128 stands for zero in the data rows.
A hidden rule labels the rows of this table. It goes by one to three of the table's principal directions, not those with the most spread.
087,123,084,104,089,116,142,124,080,131,166,183,106,183,113,114,153,099,149,150,112,095,115,179,132,110,123,144,110,102,185,113,142,156,122,150,132,170,127,132,125,122,142,087,122 1
116,134,139,121,157,115,104,124,124,148,134,132,144,120,129,115,121,128,130,117,140,120,136,146,135,120,110,124,111,125,146,146,122,116,127,140,142,120,130,138,109,124,109,091,129 1
152,030,169,135,136,089,107,075,132,106,095,088,169,083,112,075,080,143,066,055,123,107,172,047,091,174,146,135,147,137,082,121,175,071,143,096,122,114,155,114,130,105,134,170,166 2
105,066,153,094,105,108,111,108,113,127,098,132,154,162,094,088,124,131,098,099,145,080,151,093,129,130,124,138,135,120,105,135,137,107,135,095,136,118,141,110,086,117,133,146,147 1
111,058,138,146,067,087,087,072,132,111,100,131,148,095,128,060,109,116,087,102,106,119,148,080,094,143,147,151,156,129,095,111,177,077,151,119,104,159,138,101,138,115,148,163,175 0
128,163,103,132,126,122,136,138,130,123,154,127,122,108,133,143,137,125,140,150,137,161,135,141,121,141,139,118,134,126,129,114,132,131,128,147,120,127,107,119,137,121,119,129,122 1
083,073,126,102,105,117,106,109,087,145,121,175,129,162,094,085,139,104,110,109,132,070,134,123,126,115,129,133,111,105,173,133,172,122,112,134,135,155,135,117,113,121,148,106,139 0
141,084,135,100,102,144,121,105,089,121,124,125,165,175,118,108,124,124,094,121,117,089,124,111,140,128,121,152,141,144,107,136,137,114,142,099,136,128,157,115,106,108,115,141,134 2
157,121,158,125,161,148,131,135,152,120,086,100,143,152,107,149,119,158,119,112,137,123,122,104,133,132,115,120,128,138,084,144,100,122,135,087,135,089,137,128,115,120,113,152,123 2
143,096,145,139,138,123,121,110,132,124,104,116,135,115,119,117,112,140,104,103,112,116,127,106,114,137,129,124,129,132,115,122,139,113,130,116,118,128,141,124,148,119,137,135,142 2
171,150,167,107,097,160,124,129,136,123,118,084,167,146,178,136,121,157,102,162,110,130,102,129,170,109,104,149,170,180,061,135,076,119,158,082,131,106,154,115,108,139,104,148,129 3
136,009,166,136,102,121,095,058,096,138,079,143,134,120,128,034,096,116,077,045,048,057,137,082,100,135,113,154,132,140,147,088,198,090,104,098,103,156,177,132,158,138,176,113,170 3
101,211,100,120,200,126,141,184,145,151,159,135,126,114,097,194,155,114,162,158,210,177,133,164,140,130,127,088,088,094,162,169,091,154,130,185,152,105,087,144,091,113,086,108,107 2
089,084,108,091,011,120,078,071,063,126,170,172,163,132,167,041,142,070,083,148,102,106,142,125,133,131,138,175,169,142,148,107,207,085,146,143,122,183,140,092,097,116,125,126,157 0
135,100,136,128,119,119,131,120,121,122,123,113,132,130,123,112,115,143,126,112,132,111,153,102,126,131,138,133,143,138,105,121,130,123,120,107,126,114,136,119,132,132,141,144,126 1
140,159,126,129,129,143,133,139,128,127,147,122,129,121,156,148,131,130,130,150,122,141,109,147,140,123,129,128,130,137,134,137,119,135,132,137,134,135,126,130,136,132,118,120,116 0
136,133,112,124,136,087,124,113,089,132,202,114,164,096,166,116,101,125,117,145,125,123,128,170,134,128,136,147,121,136,152,150,132,119,146,164,152,159,144,135,143,116,102,081,129 1
115,135,145,123,118,139,105,133,145,140,102,132,143,146,124,126,135,125,127,147,146,130,116,128,146,101,111,136,131,134,108,155,103,122,144,118,136,120,131,126,099,134,116,138,138 0
183,075,183,150,153,159,141,110,164,112,060,094,113,127,136,119,098,160,114,065,074,110,124,076,115,140,112,131,138,154,093,103,128,120,112,065,114,096,161,149,153,152,158,157,133 0
122,075,155,120,109,131,089,087,102,136,121,135,163,146,143,076,109,115,107,103,118,089,140,116,145,108,108,161,134,149,126,151,137,099,143,113,144,131,166,140,094,126,119,114,139 0
125,157,163,115,141,144,098,133,160,138,110,116,154,138,148,129,128,133,136,138,155,145,129,134,159,107,095,136,133,146,099,164,083,112,153,112,151,092,132,143,067,137,090,127,126 3
119,131,122,131,169,124,120,132,128,149,123,141,123,105,104,127,131,114,128,106,137,134,136,129,111,142,124,107,102,110,163,125,151,125,107,153,125,125,116,134,133,123,125,107,136 1
116,135,123,136,122,118,126,131,129,144,132,141,116,114,136,119,130,119,136,139,117,129,119,146,127,112,124,130,122,123,150,121,128,137,120,146,121,147,127,133,145,145,144,109,139 0
128,113,132,127,138,109,147,133,130,124,140,119,128,117,132,131,117,125,125,119,130,120,126,126,124,134,137,135,118,116,140,140,126,136,130,134,142,142,135,142,131,138,136,130,132 0
147,122,130,135,123,121,172,146,156,110,121,104,096,137,127,138,117,155,161,127,121,135,145,112,123,131,137,131,145,137,096,101,106,154,111,092,123,101,127,133,149,161,159,159,118 1
157,084,172,149,147,143,108,102,154,109,065,098,141,117,117,118,108,153,097,069,118,119,142,064,111,152,127,120,139,140,078,128,136,093,134,086,115,097,141,125,124,112,129,167,133 3
138,172,104,134,146,100,136,137,116,130,196,108,148,088,170,145,115,122,137,156,133,156,121,173,134,135,136,138,119,129,146,149,114,131,145,171,147,152,125,142,137,125,096,096,121 3
123,081,138,142,140,127,124,106,127,130,117,143,120,150,126,101,109,113,146,096,106,102,129,128,125,111,111,156,107,126,151,144,132,130,126,120,146,136,158,168,123,144,141,112,131 0
068,184,116,096,146,131,087,154,143,146,121,169,145,175,086,150,169,111,152,163,202,143,121,164,148,107,106,112,097,094,139,185,100,121,150,149,158,111,091,121,048,099,073,110,117 3
101,166,110,121,122,119,132,146,121,132,167,147,117,131,141,144,142,123,150,163,152,135,124,167,145,109,133,123,120,117,157,144,113,146,133,156,143,141,113,132,118,131,123,103,110 2
061,065,111,096,058,106,093,078,071,139,141,209,122,182,117,047,142,080,122,122,093,066,126,160,127,099,109,164,116,107,195,113,182,118,129,141,132,184,147,129,104,123,151,076,151 2
133,161,109,152,183,146,152,160,145,139,123,133,100,128,108,172,138,121,165,123,138,149,116,142,122,128,125,111,094,108,156,139,109,158,108,151,131,121,114,158,141,135,127,118,110 0
130,167,084,131,104,128,160,143,100,131,188,144,089,102,163,136,143,115,152,156,097,145,126,165,123,136,147,121,134,127,178,079,155,159,095,164,109,159,109,124,176,147,153,099,110 1
113,169,070,131,100,143,138,149,113,135,140,159,111,148,106,153,167,098,146,174,124,151,099,156,119,127,138,126,122,108,144,114,138,150,119,158,108,159,099,108,150,119,125,134,128 3
121,153,087,145,120,101,172,153,112,121,192,127,099,085,154,153,130,115,146,150,132,146,129,148,119,140,171,125,123,108,170,121,140,161,114,177,129,172,110,134,169,144,153,123,113 0
119,158,108,130,136,111,138,143,108,137,174,125,132,101,137,148,130,126,130,154,155,138,133,151,138,123,145,115,124,123,149,139,118,141,132,167,133,141,118,125,137,121,123,109,119 2
151,183,119,125,099,147,144,152,161,115,127,102,134,126,152,159,144,130,135,177,128,182,110,131,137,135,127,136,160,146,076,117,096,134,148,115,117,116,112,113,120,138,107,172,132 3
099,116,079,136,102,119,164,144,096,122,170,162,094,139,117,139,144,093,150,143,132,116,124,137,119,126,166,139,113,097,183,130,158,165,109,165,134,178,118,134,153,139,162,132,115 0
103,215,107,107,158,141,119,171,140,143,149,144,139,150,115,183,163,122,152,183,186,163,106,179,154,112,115,106,104,110,140,173,085,142,147,160,153,115,094,126,084,108,075,108,107 2
139,145,127,117,144,138,133,140,135,117,121,113,141,145,110,155,135,141,125,133,151,139,129,120,130,142,129,118,130,128,100,139,112,125,138,115,134,104,118,117,109,107,103,147,117 1
156,149,148,118,127,158,107,122,130,138,115,118,146,125,149,128,129,141,107,144,107,136,109,135,142,121,107,122,144,160,109,117,125,112,131,112,117,111,135,112,134,125,110,118,133 2
191,166,143,159,150,177,159,148,162,119,107,090,101,097,165,170,124,154,135,127,087,165,107,116,128,140,125,111,146,160,104,093,110,145,109,108,101,105,129,137,175,153,142,149,112 0
117,153,142,111,168,141,100,140,138,139,102,124,168,142,089,157,143,128,106,131,185,140,122,122,141,131,112,105,111,117,107,173,100,109,158,135,141,099,117,120,072,087,077,136,131 0
176,104,152,159,221,136,189,162,159,126,091,085,095,117,101,175,101,163,146,067,119,113,125,095,109,147,134,106,094,114,131,131,102,165,088,106,134,101,140,169,172,156,161,142,110 3
118,123,140,113,117,130,093,110,104,158,137,140,150,113,149,089,126,113,112,128,120,115,136,139,142,114,109,134,133,145,148,125,144,109,120,139,127,131,139,124,114,135,120,093,141 3
157,113,153,153,177,130,167,142,169,111,088,098,094,131,110,154,108,167,152,084,120,126,139,102,115,137,124,111,119,126,105,114,095,149,112,093,123,090,134,156,147,145,155,147,113 1
174,200,162,125,161,186,109,159,157,137,100,075,170,111,145,184,138,161,106,156,167,172,117,109,164,129,114,098,154,169,057,155,074,112,146,108,124,067,117,106,098,113,075,161,111 0
191,095,193,152,157,121,103,093,173,127,104,064,162,057,185,089,067,158,101,090,092,148,146,091,122,139,110,145,156,184,075,123,128,083,138,090,129,091,166,144,147,156,120,138,156 2
134,111,120,137,142,118,152,130,126,120,125,131,103,138,108,136,122,143,139,114,115,112,128,129,113,131,135,119,117,117,138,111,132,145,112,121,123,130,129,132,160,129,152,122,122 2
071,065,107,130,086,098,125,096,134,114,102,200,074,196,091,072,135,102,173,101,085,088,127,147,098,109,112,161,102,088,170,103,159,139,117,112,128,162,133,152,127,142,172,108,142 1
161,140,153,125,141,142,126,123,134,124,137,101,140,091,162,132,115,145,105,124,119,144,132,119,135,142,127,116,147,156,117,115,134,114,130,121,124,108,134,123,135,128,119,127,125 2
117,059,121,152,068,077,132,093,127,095,128,122,118,092,131,083,106,128,106,105,108,117,156,079,089,153,175,147,157,120,106,100,176,108,134,121,106,165,130,105,167,129,174,173,153 0
149,116,142,147,137,118,128,116,120,126,154,107,127,069,175,113,102,135,117,104,108,126,142,116,122,142,148,129,136,142,146,123,155,118,113,140,129,141,137,136,160,144,143,115,120 3
131,170,117,114,101,145,109,130,111,142,147,132,146,133,156,127,143,122,125,169,119,140,110,160,150,113,113,135,143,148,123,125,117,123,136,136,122,134,125,111,122,125,104,109,127 3
139,149,126,124,132,141,147,146,140,121,120,124,116,151,126,153,136,140,140,142,121,132,109,141,133,124,122,125,126,127,118,125,105,145,128,114,128,122,124,130,132,133,127,133,118 1
118,142,126,110,066,158,141,138,137,115,118,141,099,153,142,123,157,121,142,148,123,140,139,111,141,127,131,132,166,140,110,089,131,140,117,102,110,113,113,112,106,152,151,165,119 3
087,113,129,104,133,110,101,117,112,143,136,155,147,158,106,103,131,110,134,122,160,106,145,145,140,111,109,138,109,113,149,158,123,118,142,139,154,124,133,140,075,115,107,100,133 1
111,138,116,116,077,145,095,112,088,138,145,149,154,130,147,112,149,102,097,158,126,122,114,138,146,116,131,138,145,138,137,134,147,111,143,151,118,160,129,103,115,109,114,121,135 0
144,149,143,142,176,118,143,155,156,123,128,091,133,095,130,165,115,151,132,117,163,146,137,111,127,143,144,110,120,122,110,158,102,131,130,131,143,108,117,137,127,130,117,145,114 3
120,116,119,129,146,137,102,119,139,141,082,151,129,144,075,117,141,115,124,110,124,132,123,117,101,140,113,116,110,112,127,117,156,110,116,123,112,118,115,114,129,108,118,131,149 1
Here are more rows. What is the label of each one?
109,144,112,137,113,127,124,127,136,130,135,164,097,136,139,124,138,118,152,150,103,133,103,166,123,107,122,131,115,118,164,119,138,140,123,143,125,156,120,135,152,140,143,099,127 -> 2
120,131,114,118,151,115,143,142,122,135,141,131,124,135,107,135,130,124,144,122,147,126,141,135,123,136,130,122,112,112,143,131,127,141,115,137,138,121,120,135,121,129,125,120,123 -> 1
102,072,128,125,090,106,120,099,087,139,143,153,114,111,136,069,121,110,116,097,109,087,161,112,120,127,141,136,136,125,168,096,178,123,101,139,115,154,139,124,141,142,173,108,138 -> 3
158,148,113,138,143,147,138,129,127,123,141,120,116,099,132,143,129,133,127,129,116,159,136,121,113,155,139,106,138,142,130,092,157,126,109,134,108,112,115,115,163,120,127,131,120 -> 2
098,112,112,130,109,111,127,119,135,117,124,164,096,160,113,107,134,122,161,123,113,115,131,144,113,120,126,139,116,107,148,116,143,135,119,121,130,141,120,135,132,135,147,115,125 -> 1
174,126,150,152,165,154,153,135,148,128,090,103,102,116,131,149,116,158,128,100,086,126,111,115,119,134,117,109,125,142,119,097,116,143,102,104,104,110,139,141,176,145,154,129,123 -> 1
128,154,159,119,189,131,121,153,163,139,108,107,148,149,112,157,120,152,148,125,176,132,130,137,152,109,100,120,106,127,104,182,064,131,144,112,163,080,130,152,078,128,091,121,115 -> 3
112,126,108,122,102,113,162,145,120,115,153,132,111,149,130,139,134,123,147,144,136,118,128,136,134,123,146,143,129,113,134,133,113,156,129,131,139,149,125,134,125,142,146,142,117 -> 3
153,142,120,152,116,140,126,123,144,113,124,112,125,077,139,141,129,129,105,138,119,171,127,100,106,156,155,110,153,141,105,101,160,112,130,135,098,129,112,100,167,116,131,164,137 -> 2
092,099,102,141,123,101,110,106,083,153,168,170,124,101,135,090,123,084,126,119,115,103,128,153,117,116,138,141,099,107,210,137,177,127,113,186,134,187,137,144,151,132,146,076,141 -> 0
170,160,141,110,100,157,144,141,129,110,129,086,153,146,157,159,132,159,106,166,122,139,107,124,156,128,127,133,168,164,064,125,088,130,152,092,123,109,135,103,123,123,108,162,117 -> 1
121,080,129,139,123,103,129,105,111,127,131,137,123,112,127,099,111,118,114,097,105,101,133,119,110,133,138,138,118,116,154,121,157,123,122,138,125,159,143,138,151,131,154,117,143 -> 0
106,196,078,153,199,108,166,175,151,138,172,149,083,119,108,186,140,115,204,149,160,171,123,191,117,123,129,108,072,085,190,148,098,177,114,187,149,133,095,174,142,136,119,086,100 -> 2
084,201,096,104,097,142,099,147,105,146,171,171,144,167,142,150,168,104,144,210,159,139,089,201,169,082,114,135,118,121,156,173,100,138,156,168,150,157,109,117,091,111,086,088,113 -> 0
159,169,118,148,129,141,154,144,136,116,163,103,110,079,181,154,125,133,139,138,109,164,127,130,126,149,149,123,144,143,134,109,134,140,114,142,120,134,116,134,160,148,133,135,106 -> 3
166,104,145,141,109,131,153,118,143,106,111,097,116,117,147,123,109,152,118,116,088,129,128,102,119,139,134,136,157,151,091,092,125,130,127,092,108,121,145,125,162,144,155,158,135 -> 2
140,136,149,118,145,137,102,120,139,140,108,115,156,115,126,121,125,132,107,123,134,142,131,120,132,134,108,120,133,142,106,129,124,103,138,120,124,102,131,121,107,117,102,128,144 -> 1
119,123,118,118,113,121,131,127,117,123,133,139,123,157,116,125,132,137,137,139,128,112,127,140,130,118,129,131,129,125,126,125,126,134,127,118,130,130,127,117,131,123,132,122,121 -> 1
157,101,129,126,080,164,144,118,110,112,106,128,102,130,136,117,138,137,102,116,079,112,126,086,115,150,149,120,165,148,115,065,177,128,094,095,087,132,128,092,174,136,171,161,124 -> 2
118,093,115,129,149,105,141,122,111,132,134,143,110,127,100,113,121,122,135,095,123,105,146,124,105,142,137,121,106,106,164,113,159,135,101,137,128,136,128,136,147,128,150,110,129 -> 1
085,086,117,119,066,114,070,077,077,148,158,177,149,104,154,049,130,075,097,127,110,104,141,132,126,117,133,154,137,131,180,123,203,091,128,165,124,180,139,113,120,124,135,096,156 -> 0
132,115,142,112,109,131,111,114,121,139,113,124,148,139,129,101,126,129,114,127,117,117,132,124,136,122,109,138,143,145,106,117,124,114,132,109,121,117,140,117,112,130,122,127,145 -> 1
143,085,168,104,122,125,113,108,125,124,097,104,165,144,118,105,112,149,087,107,128,098,134,097,135,132,116,135,145,145,084,133,122,102,144,087,132,107,151,112,104,117,120,146,146 -> 1
176,090,167,135,117,145,121,105,146,109,076,088,145,137,133,113,104,167,100,103,092,114,126,084,123,136,120,137,159,163,057,110,122,104,133,064,111,099,152,111,146,128,134,166,138 -> 1
144,168,128,127,157,142,148,160,147,120,120,103,132,138,108,182,138,153,133,147,165,150,123,124,138,132,133,103,129,128,095,144,087,142,138,121,130,096,113,120,120,112,109,152,110 -> 2
125,085,138,127,099,120,100,092,102,143,124,136,144,106,143,073,116,110,099,105,099,107,141,112,121,130,124,143,141,142,138,107,167,102,120,130,113,146,147,120,135,133,142,117,154 -> 3
138,151,134,132,182,140,145,157,145,134,124,122,110,123,112,165,128,147,146,124,152,137,130,131,131,128,129,098,109,122,141,137,114,147,109,130,137,100,116,137,137,133,129,119,106 -> 2
163,117,138,148,111,127,142,115,136,107,132,101,120,106,166,124,106,150,122,126,087,131,121,119,122,134,138,140,151,152,105,107,130,126,129,108,116,136,143,127,170,142,147,140,126 -> 2
124,128,148,142,210,134,132,147,163,141,101,128,120,150,102,152,117,130,166,095,153,124,124,138,134,111,099,126,078,109,147,178,085,144,127,126,164,100,138,185,097,140,113,109,116 -> 0
122,098,091,131,090,095,166,116,111,097,163,139,106,144,124,118,122,118,141,135,103,121,131,137,106,140,152,152,133,113,138,103,148,146,134,130,126,163,133,130,156,127,153,138,131 -> 2
